In the data rows, 128 means zero.
Here is a table of points, one per row:
[103 101 113 128 138  68  76 111 169 128  47 131 144 150 154 105 173 128
 124  96 167 104 146 126  90 157 157  91 109 166 145 107  83 160  87 112
 142 120 133 132  81 134 178 121 176  94 197 153 148 101 117  74 139 138
 132 108 106 102 162 104 189 141 116 146]
[183  69  98 134 124  63 120 145 187  95  99 142 138 191 139 142 160 184
  82 150 141 118 132 130 106 134 176  87  93 160 131 123  70 167  27 161
 161  81  75 152 111 153 185 120 158 106 218 160 154 137  80  72 141  74
 146 115 173 180 120 113 133 172 114 205]
[132 142 137 128 126 138 146 139 113 124 137 132 118 129 128 127 120 134
 107 147 140 121 127 132 123 129 104 143 124 101 135 132 144 119 160 141
 138 132 114 121 137 109 114 134 116 133  96 123 113 138 149 124 127 131
 120 142 114 122 136 120 106 145 130 127]
[ 98 100 126 140 127 151  97 112 137 146 127 125 182 112 130 137 160 119
 146  99 160 122 132 151 116 120 144 106 140 156 131 117 109 124 129 105
  92 139 152 108  90 113 117 140 134 126 150 127 132 101 158 124 119 129
 103 111 112 106 110 133 128 108 148 112]
[183 131 163 111 156  37 106 140 151  94  32 154 134 129 149 130 141 172
 105 152  51 120 168 115 108 164 216  90  89 183 154 112  98 212  71 148
 185  98  87 143  45 112 200 134 170  91 206  86 127 107  73  47 146 172
 151 143 108 158 134 144 218 160  97  95]
[105 125 146 105 152 102 101  85 119 134  79 113 128  98 155 100 133 107
 147  85  89 138 161 118 117 137 166 104 140 187 152 118  89 154 119  96
 120 113 172 125  34 129 137 136 156 108 146 103 128  77 109 100 165 203
 129 146 121  93 154 158 189 107 141  74]
[ 89 142 143 125 145  92 123 118 122 124  68 119 144 118 131  95 143 133
  98 123 142 108 150 113  99 160 127 109 133 145 163 117  97 131 167 113
 131 123 143 127  59  90 126 149 172 115 127 106 127  87 171  88 164 179
 105 165  98  69 169 129 152 147 149 120]
[100 108 155 150 103 214 152 129 108 118 194 142 182 105 101 189 110 145
 110 163 133 113  96 163  94 102 131 159 142 102 126 115 144 112 170 160
  94 126 115  85  96  84  74 161 115 170 114  87  88 146 190 136 117 121
  74 134  91 134  56 158  64 131 166 113]
[120  69 121 132 111 165 114 108 157 115 153 139 148 147 129 165 134 142
 138 123 138 125 110 160 109 116 157 133 119 138 112 113 107 137  71 154
 111 102 112 107 109 146 123 131 135 130 181 141 118 147 114 113 128  91
 118 102 132 159  80 145 112 133 133 143]
[ 36 105 122 114 142  88 101  81 197  91  73 114 154 131 119 107 139 128
 132  71 130 112 150 111 104 195 176 107 127 178 155  88  64 137  74 102
 113  83 150 154  50 137 132 146 217 109 217 137 139 107 135  94 223 128
 123 125 121 113 124 156 173 131 145 157]
[ 76 118 123 130 124 125 140 117 197  79 117 136 133 145 101 144 114 141
 121 123 122 106 129 123 120 185 166 149 112 124 129  91 110 131  73 143
 127  84 103 150 121 141 120 146 183 127 186 141 116 165 127 118 193  78
 133 109 124 161  85 145 126 150 125 171]
[228 153 120 102 153  54 134 128  72 152  82 109  43 149 189  67 119 112
 120 133  88 162 144  92 142  98 104 106 133 143 134 173 121 158 125 123
 180 130 147 155 130 154 172  88  93 101  92 135 156  93  50 116 104 203
 167 167 181 115 229 100 173 120 106 101]
[ 78 139 140 123 110 175 198 120 128  66 170 135  97 131 100 152  68 157
  71 178 102 106 107 119 105 161 114 192 120  65 142  95 137 101 161 187
 128  82  95 127 118 113  69 155 164 157 107 104  77 181 166 126 193 120
 102 167 103 138  88 166  71 173 154 165]
[135 144 136 118 138 103 137 125 115 120 115 123 116 125 130 110 120 136
 110 136 107 136 142 114 133 140 129 123 126 138 142 130 117 134 138 123
 140 124 133 137 105 115 129 133 136 125 116 114 129 117 129 118 149 154
 130 154 132 117 144 135 136 134 137 124]
[119 126 124 136 104 169 177 148 141  86 175 165 106 153  95 159 100 155
  95 181 131 105 103 137 131 148 113 176  92  66 107 106 155 113 124 179
 133 112  60 110 184 128 102 137 135 145 116 127  93 190 145 132 129  67
 117 131 112 170  83 132  72 168 115 171]
[146 175 148 131 139  97 146 164 112 120 105 127 134 117 113 128 120 148
  87 167 126 112 132 108 112 132 113 131 128  98 157 134 153 132 191 138
 159 143 114 142 129  83 131 137 122 136  96 101 126 132 163 118 126 147
 121 151 100 109 144 105 128 150 131 131]
[255 122  84 115 135  60 134 167 101 154 136 134  32 190 181  98 135 130
 131 150 105 180 132 114 185  69 100 101 100 137  95 191 139 165  52 149
 189 135  93 158 238 203 209  60  50  95 109 183 176 139   0 137  48 103
 207 112 226 199 198  73 143 136  59 151]
[187 183 125 115 146  61 173 162 144 111 132 111  88 139 101 112  93 148
 119 149  64 154 139  77 180 143 123 126 129 111 130 154 147 123 115 131
 169 116 113 199 192 151 149 114 118 124 119 133 160 151  84 162 153 110
 181 137 190 176 145 120 135 132 104 163]
[ 96 146 125 143 110 220 123 133  83 180 194 128 133  99 113 138 127  83
 182 111 158 136 114 155 165  97  68 155 156  95  94 147 187  76 191  96
  83 192 158  93 204 126  89 119  75 151  48 133 119 137 168 200  66 111
 117 108 113 111 112 120  91  84 128  87]
[182  90 106 146 115  96 144 160 174  99 130 144 152 173 116 160 154 184
  86 166 143 119 124 138 119 127 154 105  95 130 118 125 103 149  70 165
 150 105  70 146 148 135 153 128 138 125 179 152 140 159 116 101 123  54
 137 114 161 185  96 113 102 168 119 198]
[ 11 137 149 126 129 172 119 101 143 123 132 129 176  85  91 120 131  96
 157  84 138 110 151 137 133 184 132 129 141 146 143  90 118  88 164  87
  71 138 159 107  82  99  82 164 176 136 129 101 110 107 195 141 182 144
 102 136  82  85 103 171 131 110 156  93]
[151 141 127 121 134 112 127 129 128 129 130 117 112 126 130 122 117 125
 137 128 108 140 128 113 139 120 128 134 129 128 125 139 139 135 114 127
 142 126 133 144 146 143 141 116 114 123 126 138 137 136  99 143 124 128
 148 121 144 138 131 125 139 121 113 133]
[ 75  85 145 148 101 213 109 113 131 122 166 159 189 104 113 186 137 127
 142 137 150 103 104 178  95 115 159 148 127 128 108  95 133 129 133 147
  86 134 113  65  91 101  98 154 136 151 149 100  88 144 173 117 108 112
  82 107  73 130  47 164  99 120 149  95]
[165 156 183 140 143 165  64 136  66 212 128 115 219  29 149 164 151  85
 219 100  97 159 129 159 135  39 161  99 182 178 125 167 175 159 196  76
  90 208 208  90  81  83 137 130  49 142  96  64 135  64 146 163  26 209
 108  91  85  89 108 142 174  37 136   0]
[ 84 134 126 119 136 105 136 109 140 100  92 130 111 142 129 103 123 131
 103 126 131 105 139 109 109 170 127 135 117 125 151 107 105 129 132 129
 138 104 123 135  95 120 122 139 178 120 141 125 123 124 138  99 182 145
 119 155 111 102 153 133 143 152 133 144]
[243 148 120 129 138 112  80 150  63 221 118 126  94 115 180 100 161  79
 202 109 127 173 130 140 177  43  96  92 140 144  91 194 178 149 140  90
 144 199 159 115 208 165 188  74  23 110  76 149 166  92  56 164   0 162
 169  98 160 126 193  79 175  69  81  54]
[ 80 179  98 111 133 122 164 114 106 132 140  79  47 137 131  74  87 100
 115 108 152 137 108  79 138 142  49 173 157  73 142 141 145  73 183 112
 139 122 176 169 184 149  90 110 126 143  55 172 138 141 144 172 177 143
 134 152 145  76 194  99 102 122 141 184]
[118 117 134 140  97 244 120 133 112 170 228 136 157  94  98 170 119  87
 207 104 150 150 101 176 177  85  99 155 147 103  75 139 190  83 142 113
  65 181 139  89 209 143  83 124  63 158  81 135 110 154 150 212  60  74
 124  79 129 159  58 140  74  80 123  90]
[ 92 192 141 113 164  33 155 120 110 103  19 119  78 137 142  41 124 138
  41 145 119  96 168  66 101 214 103 116 117 119 191 109  92 127 198 112
 170 108 128 157  58  83 132 151 203  98  99  95 124  87 164  58 211 218
 118 224  91  44 240 116 171 185 145 138]
[165  69 115 156  93 232  88 140 120 177 232 149 177 114 124 204 142 105
 214 112 152 152  83 193 156  38 136 134 142 130  58 150 174 121  87 133
  84 167 127  82 208 166 124 105  43 155 138 148 128 155 104 189  16  56
 128  46 147 191  39 131  89  68 115  92]
[ 88 124  75 135 101 179 167 129 122 144 218  88 101 152 106 118 112 108
 120 109 206 144  89 124 151 104  37 160 163  72 107 147 144  40 165 118
  92 139 163 142 225 159  61 116  95 166  58 196 146 155 171 209 135  63
 123 120 184 111 135  96  29 113 159 215]
These points spread out most along one direction. Take the direction at right angles to it along which they spread out most. Then take the direction at right angles to both along which they spread out most. Go by this last direction. How far along it is each point below, from 0 to 99? 50 is the average, and the first point above lies past it. One standard deviation of the points above along it is 16.
[183 131 163 111 156  37 106 140 151  94  32 154 134 129 149 130 141 172
 105 152  51 120 168 115 108 164 216  90  89 183 154 112  98 212  71 148
 185  98  87 143  45 112 200 134 170  91 206  86 127 107  73  47 146 172
 151 143 108 158 134 144 218 160  97  95] -> 54
[228 153 120 102 153  54 134 128  72 152  82 109  43 149 189  67 119 112
 120 133  88 162 144  92 142  98 104 106 133 143 134 173 121 158 125 123
 180 130 147 155 130 154 172  88  93 101  92 135 156  93  50 116 104 203
 167 167 181 115 229 100 173 120 106 101] -> 59
[118 117 134 140  97 244 120 133 112 170 228 136 157  94  98 170 119  87
 207 104 150 150 101 176 177  85  99 155 147 103  75 139 190  83 142 113
  65 181 139  89 209 143  83 124  63 158  81 135 110 154 150 212  60  74
 124  79 129 159  58 140  74  80 123  90] -> 50
[100 108 155 150 103 214 152 129 108 118 194 142 182 105 101 189 110 145
 110 163 133 113  96 163  94 102 131 159 142 102 126 115 144 112 170 160
  94 126 115  85  96  84  74 161 115 170 114  87  88 146 190 136 117 121
  74 134  91 134  56 158  64 131 166 113] -> 50
[ 36 105 122 114 142  88 101  81 197  91  73 114 154 131 119 107 139 128
 132  71 130 112 150 111 104 195 176 107 127 178 155  88  64 137  74 102
 113  83 150 154  50 137 132 146 217 109 217 137 139 107 135  94 223 128
 123 125 121 113 124 156 173 131 145 157] -> 53
[255 122  84 115 135  60 134 167 101 154 136 134  32 190 181  98 135 130
 131 150 105 180 132 114 185  69 100 101 100 137  95 191 139 165  52 149
 189 135  93 158 238 203 209  60  50  95 109 183 176 139   0 137  48 103
 207 112 226 199 198  73 143 136  59 151] -> 30
[ 92 192 141 113 164  33 155 120 110 103  19 119  78 137 142  41 124 138
  41 145 119  96 168  66 101 214 103 116 117 119 191 109  92 127 198 112
 170 108 128 157  58  83 132 151 203  98  99  95 124  87 164  58 211 218
 118 224  91  44 240 116 171 185 145 138] -> 65
[183  69  98 134 124  63 120 145 187  95  99 142 138 191 139 142 160 184
  82 150 141 118 132 130 106 134 176  87  93 160 131 123  70 167  27 161
 161  81  75 152 111 153 185 120 158 106 218 160 154 137  80  72 141  74
 146 115 173 180 120 113 133 172 114 205] -> 25
[ 80 179  98 111 133 122 164 114 106 132 140  79  47 137 131  74  87 100
 115 108 152 137 108  79 138 142  49 173 157  73 142 141 145  73 183 112
 139 122 176 169 184 149  90 110 126 143  55 172 138 141 144 172 177 143
 134 152 145  76 194  99 102 122 141 184] -> 48
[151 141 127 121 134 112 127 129 128 129 130 117 112 126 130 122 117 125
 137 128 108 140 128 113 139 120 128 134 129 128 125 139 139 135 114 127
 142 126 133 144 146 143 141 116 114 123 126 138 137 136  99 143 124 128
 148 121 144 138 131 125 139 121 113 133] -> 48
[103 101 113 128 138  68  76 111 169 128  47 131 144 150 154 105 173 128
 124  96 167 104 146 126  90 157 157  91 109 166 145 107  83 160  87 112
 142 120 133 132  81 134 178 121 176  94 197 153 148 101 117  74 139 138
 132 108 106 102 162 104 189 141 116 146] -> 55
